In the data rows, the value 128 means zero.
Some points, each followed by its number:
[127 104 148  94 154 106 150 111 138 143  92 168  93 167  89 168  97 178  88] 0
[145 112 127 141  87 178  93 171  95 165  97 160  96 150 107 141 122 115 155] 1
[152  93 142 101 122 131  94 171  97 170 104 163 101 160  97 158  97 151  99] 2
[144  92 156  95 163  97 159  95 159 106 137 147  90 163  90 161  98 176  87] 3
[128 102 159  98 157  94 167  86 179  84 169  88 161 106 138 148  96 157  92] 4
[ 97 172 105 155 119 135 147  93 150  89 154  86 161  85 172  89 162  90 162] 5
[165  91 152  93 145 105 140 119 115 170  96 172 104 169  94 167  96 172  91] 6
[136  97 158  97 157  90 169  87 171  87 163  99 145 133  99 158 101 165  93] 7
[164  88 151 101 141 112 127 136  91 175 102 169 103 167  95 167  94 163  90] 8
[148  90 158  95 164  94 157  93 159 104 139 141  92 164  90 162 101 175  87] 9
[133 116 136 127 108 171  79 172  89 168  94 163  96 159 105 143 114 132 138] 10
[ 95 170 107 157 115 136 143  97 151  89 151  88 161  83 167  88 163  89 161] 11
[130 114 139 111 130 138  97 177  95 171  96 166  93 167  91 156 106 152 111] 12
[161  89 156  94 138 104 138 106 125 154  89 172 104 171  97 169  98 172  88] 13
[115 127 155  97 154  93 159  85 173  83 174  86 167  95 148 123 117 161  94] 14
[109 139 144  94 151  94 155  89 170  83 175  87 168  93 159 115 124 158  96] 15
[135  97 161  95 163  92 162  93 161 101 146 133  98 161  94 165  95 173  86] 16
[103 161 116 128 159  96 157  90 162  83 166  80 177  86 169  99 151 125 112] 17
[165  89 141 106 130 119 107 162  87 176 104 169 100 165  93 160  97 152 101] 18
[161  89 144 105 133 125 107 163  85 172 102 167 100 164  93 163 100 154 102] 19
[110 166 106 155 134 114 161  89 149  96 168  84 167  90 178  96 168 111 149] 20
[124 118 160 100 159  93 164  85 176  82 172  84 167 102 142 139  97 157  90] 21
[128 103 154  95 154 109 150 109 135 145  92 165  92 168  87 170  93 180  91] 22
[145  96 151 103 141 117 121 148  83 174  95 171  97 170  86 166  97 161 101] 23
[127 106 158  96 163  93 167  92 166  97 149 125 105 167  97 164 101 170  88] 24
[159  90 143 105 124 126  98 172  98 170 102 159  99 164  97 156  97 153  98] 25
[ 99 168  99 162  97 161  96 158  97 151 104 141 116 124 145  94 162  82 171] 26
[125 153  93 166  95 165  95 162  92 157  97 148 111 134 133 111 160  77 172] 27
[161  92 139 105 124 131  86 174 105 162 102 164 107 157  96 158  95 149  99] 28
[123 141 118 148 105 154 103 145 118 113 159  86 166  83 172  83 169  75 174] 29
[101 169 104 158 113 141 130 110 157  94 153  87 160  84 167  86 161  87 163] 30
[100 169 105 154 120 125 158  91 152  89 156  86 164  82 174  91 161  95 159] 31
[154  95 144 113 130 134  97 175  97 173 104 167  98 162  91 154 103 152 109] 32
[144  98 149 104 142 124 119 157  81 171  94 171  95 169  87 164 100 161 104] 33
[ 99 172 105 160 119 141 140 104 156  88 147  92 159  81 167  91 167  89 164] 34
[151  91 135 106 121 134  91 177 101 164 101 163 103 156  97 159  94 146 100] 35
[ 96 172 107 159 115 139 139 102 155  89 149  90 160  86 167  89 164  89 166] 36
[163  90 144 103 129 124 109 160  83 175 104 167 100 163  92 160  98 154  99] 37
[125 133 120 141 103 172  79 171  86 168  90 159 105 148 117 130 146  86 181] 38
[133 136 102 172  96 170  94 167  95 160  91 151 105 139 120 124 144  84 178] 39
[163  87 143 103 132 121 110 155  86 176 103 164  99 166  94 160  96 155  97] 40
[165  86 140 101 132 122 108 163  88 174 107 160  98 167 100 157  94 157 100] 41
[117 132 124 115 154  92 167  91 168  93 162 110 126 159  96 159 101 164  91] 42
[ 96 167 107 146 132 106 163  92 155  86 163  85 173  84 169  95 161 103 143] 43
[117 128 153  99 156  93 158  86 172  82 175  85 168  95 153 118 114 162  97] 44
[164  87 139 105 128 126 100 163  91 175 112 157  89 166 102 147  95 156  98] 45
[166  85 152  95 146 106 135 119 110 171  97 171 103 170  95 169  95 168  92] 46
[142 117 127 146  86 177  91 172  98 166  97 160  97 149 107 137 127 110 158] 47
[153  86 157  94 150 103 144 107 132 146  88 167  96 170  93 170  95 174  88] 48
[143  88 158 100 145 108 139 123 111 174  94 167  98 170  92 168  95 170  93] 49
[157  85 158  93 149 103 146 106 132 144  89 166  95 169  93 168  95 175  87] 50
[147  97 142 112 126 143  91 179  96 168 103 166  98 164  91 154 104 147 116] 51
[152  85 161  90 155 102 149 104 140 131 103 172  95 169  94 169  97 174  87] 52
[107 157 129 113 158  96 147 104 171  81 159  94 183  76 182  97 174 120 139] 53
[122 159  92 164  95 162  97 164  96 153 100 145 112 133 136 105 163  81 175] 54
[ 99 153 122 115 160  98 158  87 163  84 174  85 171  91 165 102 147 133 105] 55
[ 94 172 107 158 119 140 142 101 153  88 149  91 160  84 170  90 164  91 166] 56
[163  85 142 104 136 118 112 155  79 181 107 158  94 169  98 155  96 155  98] 57
[155  90 145 108 136 127 106 170  88 172 101 165 100 167  90 161 105 154 105] 58
[166  89 142 105 130 126 103 167  90 176 106 162  99 164  95 159  98 151 100] 59
[165  85 149  99 137 114 126 137  90 178 104 168 103 168  94 163  94 162  95] 60
[ 95 173 106 159 121 138 149  97 149  90 151  88 159  86 168  89 167  88 166] 61
[139 125 145 124 145 154 112 182  82 147 117 168  90 149 111 168 102 176 114] 62
[103 170  99 162  97 161  96 157  95 151 104 140 116 126 142  94 164  83 173] 63
[134 133 109 169  87 169  92 166  92 161  93 152 103 141 120 126 139  84 179] 64
[124 107 161  98 157  94 168  84 175  84 169  90 161 109 129 154  99 159  93] 65
[115 145 112 145 128 111 164  94 167  89 167  80 176  80 172  86 158  99 139] 66
[144 108 135 127 106 172  82 172  94 168  97 163  94 156 101 148 114 129 140] 67
[169  87 141 104 129 122 106 162  82 173 103 166 101 163  94 160  97 150  99] 68
[ 97 171 103 156 120 130 152  94 149  91 155  88 161  85 173  88 162  89 161] 69
[132 128 115 165  87 168  90 169  96 162  93 155 102 146 116 129 136  91 178] 70
[161  86 149 100 132 115 119 144  85 175 103 167 102 169  95 165  95 159  97] 71
[123 158  93 165  95 162  95 160  93 153 101 143 115 130 135  99 165  83 177] 72
[114 163 100 160 106 150 116 136 134  99 154  91 161  87 168  87 163  79 169] 73
[135 139  98 173  96 169  96 166  94 159  93 150 107 136 124 117 150  78 174] 74
[ 96 171 104 158 114 141 135 108 158  92 147  90 160  86 167  89 163  89 165] 75
[113 150 110 143 137  98 160  90 163  85 170  80 176  82 168  91 159 108 132] 76
[142 102 144 110 132 134 101 175  89 172  99 169  97 168  91 157 104 152 110] 77
[159  88 140 107 123 130  91 176 102 169 101 165 106 159  99 156  97 149 102] 78
[163  91 141 108 125 128  99 170  94 171 107 162 101 165  98 155  95 152  98] 79
[119 122 155  97 156  95 164  86 177  82 173  85 163  96 147 131 102 162  95] 80
[126 109 139 104 145 120 127 145  90 174  96 168 100 174  89 167 104 166 100] 81
[105 170 100 163 104 153 110 142 117 120 148  90 156  86 163  87 158  78 170] 82
Which three points above are nearest to each new point, looking only along the 2 directions in which the numbered points spread most? Their numbers follow each, nearest first.
[144 102 140 118 117 155  73 170  92 169  97 163  93 161  96 149 112 138 129] 67 10 51
[104 164 123 127 160  95 146 104 170  81 159  94 181  80 181  93 170 116 142] 76 53 66
[101 170 110 156 132 115 166  91 147  98 164  83 161  88 177  88 170  97 163] 31 69 20
[110 142 139  97 154  93 160  88 167  83 179  85 168  91 161 112 131 152  99] 15 44 14
[127 137 114 160  87 166  93 164  90 159  99 148 114 131 134 102 169  82 176] 27 54 74
[129 104 158  99 162  93 168  86 171  86 165  97 150 125 103 163 102 164  93] 7 65 42
[140 112 132 133 100 177  87 172  92 168  97 162  95 153 106 143 118 128 143] 10 67 1
[112 149 121 116 160 100 161  89 167  83 175  83 172  88 167  97 146 130 102] 55 17 53
[120 152 105 161  95 156 102 149 109 130 135  95 162  87 168  88 164  78 173] 82 29 73
[ 99 168 100 160 110 149 120 133 137  96 153  90 156  86 164  88 160  81 167] 73 29 30
[137  95 153  96 161  95 169  85 171  88 163  94 150 125 103 160 104 164  95] 7 42 65
[147  88 159  93 154 100 156 105 144 130  99 168 101 171  93 166 102 176  85] 52 0 22
[101 172 110 156 130 122 163  92 148  95 163  86 161  87 176  91 170  97 164] 31 69 5
[ 99 164  99 161 100 158 109 152 110 139 124 115 160  85 161  86 157  78 173] 82 29 73
[100 168 100 162  98 159 100 151 107 142 117 122 149  86 165  87 157  77 171] 82 26 29
[140  91 159  93 163  91 169  90 165  96 151 114 122 163  97 162 100 168  90] 24 16 9
[126 146  95 170  97 166  95 162  92 157  97 148 109 134 129 112 159  79 173] 27 74 54
[101 159 120 124 158  96 158  89 162  83 169  80 174  89 168  97 151 127 111] 17 55 53
[103 161 111 135 152  96 156  89 161  86 170  80 173  85 170  93 155 115 120] 53 76 17
[143  88 155  95 161  97 156  96 156 107 133 150  90 162  91 163  99 174  86] 3 9 16
[100 167 103 154 123 121 160  94 156  86 155  87 165  81 174  91 160  96 151] 31 20 69
[122 112 157 102 158  96 164  83 178  82 170  83 164  98 149 130 108 159  95] 80 14 21
[134  99 158  97 159  93 170  88 168  89 162 101 136 140  95 156  98 166  87] 7 42 24
[116 132 119 127 133 116 143 125 119 169  91 167  94 162  92 169  96 172  97] 81 62 60
[142 112 133 131 102 177  89 172  94 167  96 162  94 156 101 146 116 128 142] 10 67 1
[147 111 128 139  91 178  95 172  99 169  95 159  97 149 103 141 120 123 147] 1 10 47
[108 168 103 161 108 150 114 136 130 100 154  90 159  85 166  85 163  80 167] 73 29 82
[118 134 117 127 139 104 160  95 165  99 148 129 100 163  96 162 100 168  89] 42 24 16
[140  91 157  96 165  95 163  90 160  95 148 133 100 166 101 164 100 172  88] 16 24 9
[159  84 159  92 151  98 150 107 141 130  97 172 103 169  96 168  97 176  88] 52 22 50
[124 113 157  97 161  92 169  86 169  90 162 104 136 148  90 157  98 164  87] 7 42 24
[127 141 101 172  94 169  95 163  94 161  94 149 107 136 124 117 153  76 171] 74 39 27
[128 140 128 135 153 123 159 137 129 173  90 144 113 169  86 149 118 181  90] 81 0 49
[102 155 124 117 161  99 161  88 163  87 171  82 173  88 164 102 147 135 102] 55 17 53
[147  93 154  96 161  93 170  85 166  88 165  93 151 120 109 162 106 167  95] 7 65 42
[155  88 161  95 153  98 152 105 140 131 102 168 102 171  93 167  99 176  84] 52 22 0
[138  94 153  98 160  90 171  86 170  90 164  94 148 122 106 162 105 165  94] 7 42 65
[138  93 160  95 160 101 154 104 143 137 100 170  98 167  92 170  99 177  87] 52 0 22
[155  86 156  91 159  98 154 101 151 119 119 166  97 167  93 165  99 174  88] 52 3 9
[115 164  98 160 108 148 117 133 139  94 152  88 157  84 168  85 163  81 169] 73 29 82
[120 126 153  97 158  95 161  84 177  83 174  86 166  97 145 133 102 160  92] 80 21 14
[159  90 159  95 154 101 143 103 138 131  97 172 104 170  98 168  98 177  82] 52 22 0
[154  87 159  92 155  98 153 102 146 126 108 173  99 169  94 170  99 173  88] 52 0 22
[106 145 141  99 152  92 157  87 169  83 176  86 168  91 160 108 133 148  95] 15 44 55
[141 119 122 151  82 172  90 170  94 163  94 160  98 146 110 134 129 103 171] 47 38 70
[137  98 158 100 158  91 170  87 169  90 162 100 142 140  95 159  97 163  89] 7 42 24
[161  85 148  99 138 115 120 142  87 177 102 169 102 167  92 165  98 160  98] 71 23 60
[101 166 103 152 120 127 153  91 152  88 157  86 166  81 173  90 161  92 155] 31 69 5
[144 119 123 148  82 176  93 170  95 164  93 160  98 148 110 134 128 106 168] 47 1 38
[134  95 160  94 162 103 158  99 151 119 120 173  99 168  95 168 100 174  87] 3 52 9
[111 142 140  97 153  94 160  87 166  84 178  85 169  91 158 110 131 153  98] 15 44 14
[116 166 100 162  99 156 104 148 110 133 128 100 163  91 168  87 162  78 173] 82 29 73
[126 109 159  98 161  93 172  87 171  90 163 100 144 136  96 162 100 164  90] 7 42 65
[104 157 115 125 157  97 158  89 165  85 170  80 173  88 168 100 150 123 108] 17 55 53
[116 136 117 129 135 115 151 102 149 120 116 168  99 164  96 163  95 173  85] 0 22 3
[147 111 129 134  98 178  92 174  98 168  96 161  96 153 105 144 115 128 141] 10 67 1
[160  81 155  96 147 106 140 120 115 166  94 168 100 169  94 167  97 170  90] 6 46 49
[160  93 159  97 164  93 169  85 161  91 156 105 125 156  91 160 100 169  93] 24 16 7
[103 164 121 132 164  93 145 104 171  81 155  91 181  79 178  96 170 117 141] 76 53 66
[137  90 159  92 162 100 156  95 153 119 122 165  98 168  94 166 100 174  87] 3 9 52
[134 122 126 146  85 174  91 171  94 165  94 160  98 148 110 137 126 114 164] 47 1 38
[110 170  99 165 112 153 119 141 135 106 158  88 151  89 167  87 159  84 170] 73 29 82
[102 167 105 152 121 122 157  94 157  88 159  84 167  81 172  91 159  96 153] 31 20 69
[135 119 132 141  90 177  92 173  92 167  94 161  98 150 107 140 123 120 156] 1 47 10
[166  86 152  98 140 113 125 140  86 178 104 168 101 166  91 165  96 161  97] 60 8 71
[167  89 148  99 138 121 118 146  83 173  98 172 102 166  87 161  99 157  98] 23 71 40
[108 168  99 162  99 159 104 152 106 141 118 116 152  84 165  85 161  77 172] 82 29 26
[129 104 156  99 161  92 170  92 169  97 151 118 113 167  98 162 101 171  90] 24 16 7
[145 110 129 135  95 176  93 174  96 167  95 161  95 153 103 143 117 124 143] 10 67 1
[106 168 107 156 129 124 163  93 150  94 163  84 164  90 178  90 167 100 160] 31 69 20
[101 151 125 110 161  95 157  86 164  82 173  85 166  92 165 104 139 143  99] 55 15 17
[138  92 156  93 163  94 159  94 165  99 144 135  99 163  95 163  96 172  88] 16 9 24
[142  94 159  93 157  98 155 101 150 122 110 171 104 171  96 167  98 177  88] 52 0 3
[108 146 134 101 157  95 155  89 168  81 175  84 170  90 159 108 135 149  99] 15 55 44
[129 142  96 172  95 170  99 163  95 156  94 151 107 137 126 117 154  78 172] 74 27 39
